Named moves, each a turn or a mirror, and the order they were made in; the first pair answered:
move H:
[  8   4  31   3  39  -6  32 -22  -3   3 -31]  ->  [  9 -23  28  -9  14 -17  24  -8  34   0 -36]
[-13 -19  22  -7 -26   0 -11  15  36   3  -3]  ->  [-20  26  27  16  17  22   3  -8 -18  10   9]
[ 41 -23 -14   3   3 -31   2  -5  24  -9 -19]  ->  [ 36  11 -11  19  33 -16  12 -22 -17  -2 -14]
move K:
[ 19 -45  13  -9   2   1   6 -14  35 -27 -18]  ->  [-15  14 -50 -11 -16   8 -10  -1 -28  -1  34]
[ 20 -56 -33  15  38 -43 -17   8  36  28 -14]  ->  [  0 -20 -69  18  28 -37 -26  15  -3  42  17]
[-10   0  26 -16   5   0 -26 -36 -15  16 -47]  ->  [-21  15   9 -17  -1   0 -30 -31 -33  20 -32]
[ -4 -10  36  -2  37  22  17  -2  17 -20 -29]  ->  [-30  34 -12  -2  26  27   5   7 -34  -3  11]
move G:
[ 31 -12  -6   6  24 -11  -3   0  -3   2  -7]  ->  [31 -6 -6  8 28 -6  2 -2 -9  4 -8]
[-14  -4  -5  44 -16 -26 -30 -18   4   7  12]  ->  [-13   1  -2  48  -9 -24 -29 -22  -1   8  13]
[-39 -11  24  -6 -33  17   9  -1  43 -14  20]  ->  [-28 -21  -2 -15 -45  -1  -4  13  43  -6  18]
Then:
Each pair is two moves apart.
[-23  43  -5  -2   5  20 -11 -24 -15   8  21]  ->  [-24  23  31  -1   2  28   1 -36  17  -9   2]	G, K
[-13  32 -22  -6  17   8 -18  -3 -35  14  21]  ->  [ 27 -35  17 -10  21 -15 -15   1  26  -1 -26]	K, G
[ 15  -5 -37  -7  15 -13 -13   8 -24  18   8]  ->  [ 23 -20  11   2  37  -2   9 -11  -1  -1 -18]	G, K
[  4 -14   9   5   9  -2 -13   3  14 -14 -12]  ->  [  7   1   1  13  23  -1 -12  -1 -12  -6  -7]	G, H
[-34  26  -5  32 -24 -40  -5  14 -37   2  20]  ->  [  4 -28  20  26 -20 -61  -6  16  12  -8 -21]	K, G
[-50  14  -5  -5 -44  14  -5   0   0   0  19]  ->  [-36  23  33  18   3  27  18 -29 -11  -5  -5]	K, H
[ 13 -10  30   0 -10 -11   4 -14  26 -18 -15]  ->  [ 17  23  11  14  18  -6   4 -22 -23  -1  -5]	G, H
[  9   9  21  -2  46 -17  24 -19  -6  10 -11]  ->  [  4 -22  -3 -30  -4 -35   6  10  32   5  -5]	K, H
[ 45 -24  56  -6  60   5  14 -14  13  -4 -42]  ->  [ 10 -36 -33 -50 -39 -27 -33  44  32  14   8]	K, H
[-18 -16  -5  -5 -56  -7 -18  10  24 -15   0]  ->  [-19  33 -22  16 -21   7 -16  -4 -43   5  16]	G, H
[-12 -18  40   7   6   9  13 -18  18 -20 -14]  ->  [  7 -38  -9 -12 -14 -23 -16  14  21  -1  -8]	G, G
[ -6   5  28  12  11  20  11 -11   3  -2  -9]  ->  [-12 -11   8  -8 -25   4  -3   9  23  -2  -1]	K, H
[ 22 -34  54  32  18  -3  17   4  24 -21 -13]  ->  [ 31  -3  37  46  48  -1  18  -2 -26  -1  -3]	G, H
[-22 -12  -2 -21 -48  -6 -14   7  33 -10  13]  ->  [ -1 -27   2 -19 -40 -17 -15   8  43  -8   0]	G, K
[-25 -35 -28   3 -29  17 -30   7  24  24  -6]  ->  [ -8 -50 -11   6 -16  12 -26   1  34  20 -23]	G, K
[  9 -12 -15  -1   3 -17   0   5 -11  14  -3]  ->  [ -1   2  -1   8  14  -2  11  -8 -25   8  -2]	G, G
[  7 -34  -5 -45 -58 -28  -4  30  28   0  -1]  ->  [-10  47 -14 -12  -6   3  11   3 -69  22  27]	K, H
[ 43   9 -13 -13  18 -21  15  -7 -58   6 -24]  ->  [ 37  -6 -38 -33 -21 -34  -4  17 -35   9 -16]	H, K
[ -8   9  33  -4 -22  12  15   5   7 -23   7]  ->  [  5  -7   7 -14 -35  -7  -2  23  13 -13   7]	G, G
[ -5  -7 -18   8 -11 -11 -23  11 -17  33   9]  ->  [  9  -8  16  23  24  -1  -7 -10 -20  26 -10]	K, H
[-18 -22   1 -25 -37  -6  -1  19  36 -14   5]  ->  [-33  38 -10  -2  -3  16   7   2 -31   4  26]	K, H
[ 23 -42  -4  18  26   6  -8   9 -26  12 -50]  ->  [ -1  -1  -6  26  30  27  -1   0 -59  13 -30]	K, G
[  6  15 -18  11  42 -25  12   1 -20  26  15]  ->  [ 22 -20   4   4  35 -33  14   3  22  13 -12]	K, H
[-24   7 -23 -23 -34  -7 -19  21   0   2  32]  ->  [  7 -26 -15 -27 -28 -26 -22  24  21   3  11]	K, G
[ 19  -4  47  11  18  -2   9   4  14  -8 -36]  ->  [ 20  12  34  16  32  -1   7  -2 -15   4 -31]	G, H
[-19   9  -1 -12 -29   2 -14   6  25 -13   1]  ->  [ -8  -4   1 -11 -27  -4 -17   8  32 -13  -6]	G, K
[  1  27 -10  13  11 -10 -15 -20 -39   8  19]  ->  [ -3 -25  13 -11 -29 -19 -15  -7  36 -17   2]	G, H
[ 46  -9   7  -2  29   1  14 -13 -16   4 -19]  ->  [ 26  16   8   5  28  20  20 -19 -34   3  -3]	K, G
[-25 -11 -19  -9 -35  10  -3  32 -28  -1   8]  ->  [  1 -42 -11 -13 -26  -8  -6  34  -8  -1 -15]	K, G
[-18   2  -1 -14 -35  -9   2  16   1   1 -19]  ->  [-19  23  -8  -5 -20  -4   5  11 -28  11 -13]	G, H
